In the rows, 100 means zero.
Each path below is one point turned by a fixed rotation once a step. After each direction that follows a path, write how fast that rotation turns it, in degrees per step (0 if it stays still).
Each turn is a multiple of 5 degrees from 10 to 175, or 0.
Each row of a path follows its step; steps can be skipped.
Rotation 1:
step 0: 81, 112, 85, 118, 110, 104, 93, 103, 110, 55, 111, 78, 60, 106, 78, 95, 90, 134, 114, 135, 117, 105, 90, 118, 44, 120, 88, 118, 118, 100, 116
step 1: 77, 119, 125, 104, 103, 87, 63, 136, 81, 115, 124, 83, 118, 99, 81, 92, 103, 94, 94, 110, 144, 93, 86, 96, 95, 123, 87, 121, 145, 84, 53
step 2: 94, 113, 105, 89, 74, 87, 99, 73, 109, 97, 101, 100, 153, 87, 100, 120, 124, 111, 68, 92, 100, 68, 98, 67, 152, 92, 93, 95, 112, 66, 77
step 3: 84, 100, 95, 99, 103, 103, 112, 78, 147, 34, 79, 91, 118, 100, 111, 128, 97, 101, 109, 120, 84, 99, 117, 84, 94, 83, 133, 86, 90, 76, 137
step 4: 91, 88, 139, 116, 130, 104, 86, 135, 135, 90, 94, 101, 95, 105, 112, 103, 72, 69, 157, 85, 125, 109, 85, 105, 70, 110, 132, 109, 109, 102, 104
step 6: 106, 112, 82, 102, 85, 110, 128, 42, 99, 101, 111, 112, 75, 75, 89, 102, 124, 98, 78, 135, 102, 85, 105, 115, 147, 109, 125, 106, 68, 102, 128
step 7: 110, 104, 117, 81, 109, 116, 67, 82, 72, 82, 77, 94, 62, 97, 70, 118, 101, 82, 109, 128, 111, 142, 120, 104, 82, 97, 139, 104, 113, 109, 140
step 8: 137, 87, 118, 111, 103, 114, 43, 97, 92, 129, 67, 84, 108, 97, 85, 94, 95, 92, 111, 56, 110, 123, 96, 107, 91, 80, 76, 123, 138, 114, 83
step 9: 117, 93, 67, 129, 88, 98, 104, 79, 117, 106, 85, 67, 114, 100, 111, 63, 119, 82, 71, 75, 65, 66, 118, 116, 129, 93, 70, 126, 95, 102, 80
step 11: 96, 76, 143, 65, 96, 90, 91, 98, 85, 103, 120, 87, 66, 122, 122, 103, 64, 111, 131, 78, 94, 149, 90, 77, 91, 111, 95, 76, 124, 93, 99
95, 109, 97, 85, 88, 95, 115, 83, 89, 96, 95, 100, 108, 113, 98, 109, 111, 84, 102, 97, 99, 92, 95, 106, 99, 108, 103, 93, 100, 106, 98 : 95
84, 117, 98, 93, 100, 94, 104, 87, 106, 110, 113, 117, 84, 99, 97, 91, 94, 104, 103, 102, 97, 109, 100, 105, 99, 100, 100, 107, 111, 97, 94 : 65
96, 95, 98, 93, 105, 89, 93, 101, 91, 96, 97, 86, 91, 105, 85, 95, 103, 105, 90, 91, 85, 103, 98, 104, 104, 106, 83, 114, 106, 110, 111 : 35
95, 114, 105, 113, 115, 97, 100, 97, 83, 103, 100, 104, 106, 93, 109, 96, 95, 88, 87, 99, 99, 90, 102, 103, 108, 104, 86, 101, 88, 88, 98 : 95
112, 107, 110, 94, 83, 108, 97, 101, 94, 101, 106, 105, 111, 91, 95, 105, 88, 111, 112, 85, 87, 94, 99, 102, 111, 102, 93, 105, 99, 101, 92 : 110
92, 104, 90, 100, 111, 113, 102, 101, 96, 85, 113, 90, 99, 95, 102, 113, 98, 103, 101, 104, 90, 98, 114, 115, 95, 102, 114, 109, 94, 106, 93 : 110
Rotation 2:
step 0: 113, 98, 90, 113, 125, 136, 128, 159, 91, 83, 82, 108, 105, 75, 137, 105, 95, 82, 64, 84, 113, 110, 96, 135, 82, 108, 109, 97, 86, 106, 63
step 1: 113, 78, 80, 143, 95, 96, 139, 86, 129, 131, 53, 120, 125, 93, 92, 73, 69, 74, 78, 102, 95, 85, 122, 113, 105, 86, 114, 80, 118, 98, 115
step 2: 114, 83, 66, 112, 105, 121, 102, 116, 80, 85, 90, 95, 105, 86, 96, 75, 103, 105, 69, 49, 66, 114, 144, 105, 109, 92, 89, 122, 103, 125, 51
step 3: 73, 79, 89, 144, 64, 122, 131, 101, 77, 84, 91, 137, 113, 96, 111, 85, 99, 93, 102, 110, 109, 101, 147, 118, 126, 100, 87, 69, 90, 108, 136
step 4: 88, 77, 111, 125, 118, 114, 114, 85, 40, 88, 116, 75, 103, 98, 71, 84, 78, 97, 41, 91, 78, 122, 110, 97, 102, 96, 119, 120, 126, 107, 102
step 7: 139, 79, 72, 112, 99, 65, 88, 112, 87, 114, 75, 92, 103, 100, 88, 119, 94, 78, 76, 55, 102, 76, 152, 139, 81, 97, 96, 97, 110, 93, 114
step 8: 114, 50, 110, 136, 93, 136, 94, 114, 103, 101, 112, 145, 115, 87, 118, 104, 115, 113, 68, 66, 97, 79, 96, 98, 133, 83, 74, 102, 96, 125, 98
step 9: 107, 74, 116, 110, 102, 96, 124, 104, 61, 96, 83, 86, 137, 76, 60, 132, 88, 80, 96, 94, 87, 114, 146, 106, 104, 65, 80, 91, 88, 92, 137
step 10: 100, 93, 89, 127, 142, 128, 90, 92, 67, 108, 127, 100, 111, 60, 99, 107, 122, 96, 46, 90, 140, 80, 114, 88, 123, 118, 107, 95, 85, 129, 101
step 11: 106, 87, 105, 125, 102, 127, 102, 138, 109, 134, 126, 109, 131, 84, 90, 103, 103, 47, 90, 127, 89, 137, 133, 104, 98, 86, 113, 107, 98, 72, 128
106, 106, 86, 95, 98, 93, 96, 95, 89, 105, 91, 93, 96, 92, 86, 113, 96, 107, 96, 110, 95, 102, 102, 99, 90, 94, 101, 110, 117, 119, 99 : 140
103, 109, 103, 97, 83, 113, 84, 112, 103, 103, 100, 116, 103, 92, 108, 103, 113, 103, 103, 96, 87, 112, 105, 92, 99, 96, 103, 110, 97, 101, 97 : 125
93, 101, 102, 103, 113, 100, 97, 94, 84, 114, 101, 107, 98, 111, 109, 108, 101, 89, 107, 107, 94, 112, 99, 104, 105, 123, 99, 111, 104, 100, 103 : 55
105, 92, 82, 101, 94, 102, 93, 100, 106, 102, 91, 102, 97, 117, 105, 96, 87, 95, 101, 101, 96, 87, 105, 95, 99, 98, 80, 116, 92, 97, 96 : 65
89, 102, 88, 108, 88, 106, 92, 101, 99, 95, 121, 85, 87, 108, 100, 89, 100, 104, 97, 107, 101, 109, 107, 96, 94, 105, 102, 97, 110, 93, 111 : 45
110, 90, 104, 96, 109, 100, 88, 102, 104, 112, 119, 93, 105, 94, 95, 118, 109, 99, 102, 100, 108, 95, 100, 92, 101, 96, 85, 101, 97, 96, 115 : 20
Rotation 3:
step 0: 150, 83, 100, 101, 116, 127, 116, 93, 141, 113, 115, 125, 91, 99, 65, 84, 111, 128, 67, 101, 130, 95, 67, 113, 85, 90, 100, 104, 101, 99, 150
step 1: 93, 125, 74, 118, 148, 125, 134, 118, 106, 95, 100, 77, 126, 60, 119, 100, 99, 93, 134, 59, 91, 106, 118, 83, 85, 94, 81, 98, 137, 124, 101
step 2: 98, 141, 96, 145, 95, 123, 95, 38, 74, 104, 112, 100, 88, 84, 92, 77, 134, 106, 91, 116, 89, 100, 108, 95, 114, 96, 93, 79, 59, 62, 115
step 3: 120, 134, 99, 96, 134, 83, 104, 132, 124, 111, 140, 121, 61, 121, 114, 77, 95, 91, 81, 99, 128, 139, 71, 73, 89, 119, 105, 112, 104, 119, 127
step 4: 113, 138, 72, 81, 102, 107, 125, 100, 72, 98, 47, 79, 83, 72, 97, 101, 110, 95, 133, 113, 126, 79, 142, 89, 75, 133, 77, 95, 104, 116, 96
step 6: 118, 97, 111, 83, 145, 96, 85, 135, 105, 110, 111, 95, 77, 58, 90, 58, 94, 117, 100, 85, 138, 134, 91, 105, 103, 100, 103, 82, 89, 135, 52
step 7: 159, 122, 91, 123, 86, 109, 84, 63, 106, 79, 65, 91, 117, 57, 113, 141, 92, 112, 118, 132, 97, 118, 123, 81, 78, 100, 106, 114, 96, 102, 99
step 8: 90, 86, 116, 149, 122, 100, 105, 100, 98, 125, 122, 157, 90, 105, 66, 107, 87, 135, 79, 86, 109, 117, 103, 109, 70, 108, 50, 118, 99, 81, 102
step 9: 138, 107, 116, 102, 120, 135, 88, 127, 130, 88, 119, 51, 78, 65, 98, 80, 109, 97, 98, 66, 110, 74, 130, 113, 88, 92, 94, 100, 91, 133, 124
step 11: 104, 117, 86, 117, 116, 105, 106, 131, 64, 122, 113, 114, 72, 108, 49, 81, 100, 117, 73, 92, 109, 118, 88, 93, 72, 101, 121, 99, 43, 86, 133
96, 96, 94, 104, 93, 96, 92, 96, 98, 102, 115, 86, 106, 87, 114, 88, 101, 100, 97, 92, 97, 108, 101, 121, 108, 117, 99, 95, 100, 96, 101 : 95
86, 94, 95, 104, 95, 91, 96, 83, 105, 94, 105, 120, 86, 101, 82, 100, 98, 101, 99, 91, 104, 107, 97, 106, 103, 99, 107, 101, 95, 98, 112 : 130
106, 98, 113, 100, 93, 84, 111, 96, 98, 126, 103, 107, 103, 89, 102, 96, 98, 106, 92, 105, 96, 94, 98, 92, 112, 97, 100, 108, 103, 91, 109 : 135
110, 97, 94, 95, 105, 103, 102, 100, 98, 101, 102, 107, 104, 120, 100, 99, 114, 110, 87, 103, 98, 122, 106, 107, 106, 96, 95, 106, 115, 91, 100 : 140
93, 89, 97, 94, 100, 91, 108, 109, 105, 91, 85, 100, 114, 91, 91, 84, 104, 108, 93, 114, 99, 104, 98, 100, 90, 107, 117, 98, 99, 98, 98 : 55
101, 99, 94, 96, 114, 77, 90, 89, 94, 98, 105, 97, 118, 114, 100, 105, 103, 103, 94, 96, 104, 82, 102, 102, 102, 98, 103, 102, 95, 109, 97 : 0
111, 107, 115, 89, 86, 90, 104, 108, 113, 93, 106, 101, 106, 102, 96, 94, 111, 98, 97, 82, 110, 105, 90, 100, 96, 95, 92, 90, 95, 108, 101 : 125
113, 104, 101, 111, 93, 99, 100, 102, 103, 86, 102, 91, 99, 100, 96, 106, 102, 95, 93, 110, 83, 100, 88, 103, 108, 101, 107, 115, 102, 116, 115 : 160
Rotation 4:
step 0: 113, 114, 59, 113, 107, 140, 66, 96, 63, 144, 89, 129, 51, 118, 71, 155, 73, 115, 101, 118, 73, 110, 82, 108, 115, 120, 70, 121, 103, 109, 105
step 1: 120, 159, 102, 105, 125, 116, 65, 118, 83, 67, 77, 93, 83, 116, 102, 96, 133, 125, 125, 128, 138, 81, 107, 67, 129, 99, 96, 65, 94, 63, 59
step 2: 114, 106, 67, 108, 140, 83, 95, 120, 88, 128, 116, 90, 90, 135, 129, 120, 78, 49, 71, 141, 82, 94, 43, 98, 127, 97, 89, 125, 73, 76, 83
step 3: 81, 113, 129, 69, 82, 94, 95, 169, 96, 110, 35, 104, 82, 87, 121, 77, 89, 129, 79, 113, 83, 79, 118, 73, 132, 104, 69, 100, 74, 82, 77
step 6: 93, 120, 78, 98, 86, 135, 117, 90, 106, 72, 119, 88, 72, 142, 92, 113, 69, 91, 60, 167, 119, 91, 85, 101, 110, 144, 81, 126, 124, 75, 73
step 7: 121, 131, 121, 75, 96, 107, 86, 103, 96, 97, 84, 131, 49, 71, 115, 110, 63, 87, 145, 138, 72, 129, 101, 60, 131, 84, 87, 99, 67, 67, 100
step 8: 115, 112, 77, 92, 112, 123, 87, 153, 113, 74, 105, 108, 134, 175, 121, 83, 78, 123, 133, 110, 92, 80, 93, 108, 119, 104, 83, 140, 114, 60, 89
step 9: 138, 112, 88, 62, 87, 87, 56, 135, 101, 96, 96, 112, 91, 55, 154, 116, 94, 99, 83, 150, 86, 64, 71, 78, 74, 72, 86, 111, 91, 123, 100
step 10: 71, 116, 123, 84, 91, 119, 72, 142, 117, 88, 114, 61, 74, 101, 88, 31, 58, 98, 94, 108, 111, 86, 74, 128, 95, 120, 92, 139, 113, 85, 62
step 11: 130, 99, 106, 73, 30, 122, 107, 107, 116, 79, 99, 119, 78, 87, 138, 110, 77, 66, 104, 112, 124, 125, 62, 109, 137, 86, 57, 92, 109, 114, 130
92, 98, 105, 109, 99, 106, 104, 99, 93, 94, 95, 103, 117, 108, 93, 80, 92, 97, 106, 105, 106, 87, 109, 99, 98, 99, 91, 89, 111, 96, 83 : 160
115, 88, 101, 98, 108, 103, 98, 84, 111, 89, 105, 94, 101, 90, 106, 97, 112, 95, 104, 116, 98, 96, 104, 93, 98, 111, 96, 95, 88, 108, 89 : 140
101, 101, 105, 98, 107, 109, 93, 99, 91, 92, 101, 112, 103, 108, 106, 86, 111, 96, 111, 96, 116, 119, 96, 102, 113, 94, 107, 108, 94, 111, 102 : 110
92, 97, 100, 113, 93, 101, 107, 120, 102, 86, 112, 105, 103, 100, 104, 115, 110, 101, 103, 101, 116, 104, 101, 104, 90, 110, 92, 100, 91, 92, 97 : 155
114, 94, 102, 107, 116, 108, 102, 108, 106, 97, 91, 108, 100, 104, 101, 104, 86, 102, 93, 108, 104, 100, 106, 108, 98, 91, 121, 90, 91, 87, 102 : 60
101, 103, 101, 109, 87, 92, 98, 101, 101, 108, 83, 101, 90, 90, 120, 96, 101, 102, 110, 101, 112, 104, 109, 81, 93, 94, 103, 91, 102, 100, 102 : 170
Rotation 5:
step 0: 132, 131, 117, 100, 99, 107, 132, 135, 76, 119, 94, 131, 96, 144, 101, 122, 128, 84, 127, 51, 136, 109, 88, 86, 78, 82, 105, 114, 76, 141, 100
step 1: 71, 85, 102, 117, 139, 98, 95, 131, 112, 111, 39, 85, 103, 94, 72, 40, 120, 73, 89, 97, 97, 124, 78, 120, 100, 67, 96, 94, 78, 88, 65
step 2: 72, 77, 106, 99, 145, 89, 128, 116, 133, 51, 130, 105, 73, 87, 104, 119, 147, 132, 87, 88, 95, 98, 110, 147, 105, 102, 115, 94, 134, 112, 111
step 3: 90, 111, 111, 107, 105, 75, 69, 66, 142, 128, 94, 122, 85, 60, 84, 124, 86, 49, 127, 87, 86, 73, 97, 87, 119, 97, 114, 64, 139, 99, 132
step 4: 63, 133, 94, 91, 77, 142, 94, 118, 64, 77, 106, 121, 98, 127, 115, 105, 73, 67, 95, 113, 84, 62, 57, 101, 88, 113, 144, 119, 107, 137, 117
step 6: 58, 82, 71, 79, 101, 57, 101, 129, 85, 90, 125, 88, 68, 102, 93, 77, 91, 122, 127, 126, 127, 158, 82, 123, 99, 70, 92, 72, 81, 110, 113
step 7: 100, 81, 87, 80, 118, 103, 51, 66, 88, 84, 93, 102, 93, 121, 98, 127, 140, 89, 76, 106, 69, 137, 130, 103, 119, 76, 93, 91, 156, 66, 126
step 8: 102, 131, 132, 104, 94, 98, 65, 85, 77, 73, 121, 106, 58, 81, 117, 118, 53, 119, 129, 66, 69, 92, 113, 78, 98, 95, 153, 98, 95, 76, 73
step 9: 114, 111, 123, 104, 95, 85, 136, 70, 82, 108, 92, 109, 136, 162, 113, 91, 49, 77, 100, 62, 88, 91, 69, 118, 89, 74, 84, 132, 103, 87, 123
step 10: 53, 90, 117, 112, 76, 90, 123, 117, 85, 89, 61, 62, 67, 120, 79, 102, 82, 103, 91, 126, 93, 95, 111, 120, 105, 118, 43, 95, 79, 96, 48
113, 85, 104, 108, 93, 115, 109, 107, 103, 86, 100, 93, 91, 86, 107, 116, 100, 98, 86, 102, 93, 103, 102, 102, 106, 97, 108, 104, 97, 96, 91 : 125
110, 95, 96, 90, 85, 94, 85, 100, 87, 101, 109, 94, 107, 96, 114, 95, 106, 100, 93, 115, 102, 107, 98, 91, 101, 99, 105, 87, 94, 112, 108 : 45
94, 103, 98, 97, 84, 97, 101, 91, 87, 107, 100, 87, 108, 102, 96, 114, 88, 118, 105, 103, 85, 106, 104, 108, 94, 90, 97, 104, 105, 90, 98 : 20
104, 111, 114, 115, 105, 103, 101, 97, 94, 92, 106, 103, 101, 92, 95, 85, 104, 105, 94, 97, 89, 98, 113, 110, 102, 90, 104, 84, 100, 93, 116 : 65
105, 93, 98, 100, 120, 101, 84, 100, 100, 108, 102, 84, 99, 102, 102, 101, 108, 112, 104, 98, 113, 103, 97, 113, 112, 95, 114, 98, 109, 94, 94 : 70
103, 99, 104, 116, 93, 97, 96, 94, 96, 95, 84, 102, 101, 97, 110, 86, 101, 114, 100, 91, 101, 103, 83, 107, 105, 96, 93, 116, 95, 115, 99 : 85
Rotation 6:
step 1: 81, 98, 83, 108, 80, 143, 72, 104, 118, 94, 110, 69, 103, 69, 78, 98, 118, 50, 83, 76, 119, 90, 90, 139, 69, 74, 68, 76, 117, 93, 129
step 2: 106, 99, 80, 148, 110, 92, 100, 108, 73, 100, 124, 84, 111, 113, 65, 89, 87, 63, 116, 101, 77, 56, 82, 81, 136, 102, 97, 107, 128, 155, 78
step 3: 76, 87, 136, 98, 115, 116, 105, 128, 144, 65, 119, 131, 134, 102, 98, 45, 132, 115, 123, 102, 67, 101, 87, 106, 117, 125, 110, 112, 101, 90, 106
step 4: 63, 92, 99, 85, 100, 106, 123, 101, 99, 130, 126, 87, 95, 62, 94, 126, 100, 102, 79, 93, 93, 168, 77, 123, 93, 145, 95, 105, 142, 112, 95
step 5: 96, 137, 100, 107, 84, 159, 96, 112, 95, 116, 142, 70, 103, 96, 137, 103, 107, 76, 122, 46, 121, 85, 106, 100, 115, 68, 98, 80, 104, 112, 78
step 6: 141, 81, 86, 135, 115, 107, 62, 90, 67, 71, 139, 90, 124, 92, 59, 67, 105, 100, 113, 110, 105, 87, 86, 145, 118, 104, 71, 125, 108, 91, 97
step 7: 73, 76, 107, 105, 104, 85, 93, 151, 134, 86, 76, 77, 110, 109, 108, 97, 107, 77, 143, 120, 62, 94, 86, 108, 114, 125, 95, 87, 163, 97, 110
step 8: 72, 101, 101, 99, 100, 96, 147, 106, 117, 105, 156, 102, 75, 70, 111, 91, 97, 118, 110, 69, 63, 94, 83, 126, 76, 131, 108, 92, 77, 148, 98
step 10: 93, 108, 94, 142, 71, 113, 83, 100, 65, 67, 99, 100, 83, 121, 123, 98, 93, 73, 118, 88, 118, 116, 80, 156, 148, 114, 93, 130, 125, 95, 78
step 11: 132, 72, 120, 114, 115, 91, 110, 125, 110, 72, 139, 61, 98, 75, 114, 64, 65, 82, 138, 98, 89, 94, 108, 100, 87, 104, 127, 78, 133, 70, 124
97, 111, 119, 96, 95, 94, 100, 99, 98, 99, 104, 110, 95, 105, 114, 111, 114, 91, 110, 110, 109, 86, 87, 102, 107, 101, 103, 94, 99, 106, 91 : 145
104, 100, 86, 100, 100, 101, 95, 103, 103, 89, 109, 101, 104, 90, 99, 107, 101, 93, 94, 97, 105, 96, 106, 85, 100, 94, 83, 98, 87, 113, 79 : 100
93, 104, 105, 96, 93, 115, 85, 89, 98, 103, 101, 85, 94, 97, 99, 113, 102, 111, 82, 90, 107, 90, 107, 110, 107, 96, 106, 104, 100, 105, 100 : 85
114, 112, 94, 100, 91, 101, 91, 114, 120, 109, 96, 102, 105, 111, 102, 99, 109, 95, 99, 98, 92, 107, 114, 105, 106, 98, 115, 94, 101, 103, 93 : 160
107, 94, 104, 113, 88, 98, 107, 94, 108, 107, 113, 102, 114, 110, 99, 111, 83, 106, 104, 85, 102, 88, 95, 91, 96, 106, 106, 93, 97, 98, 101 : 120
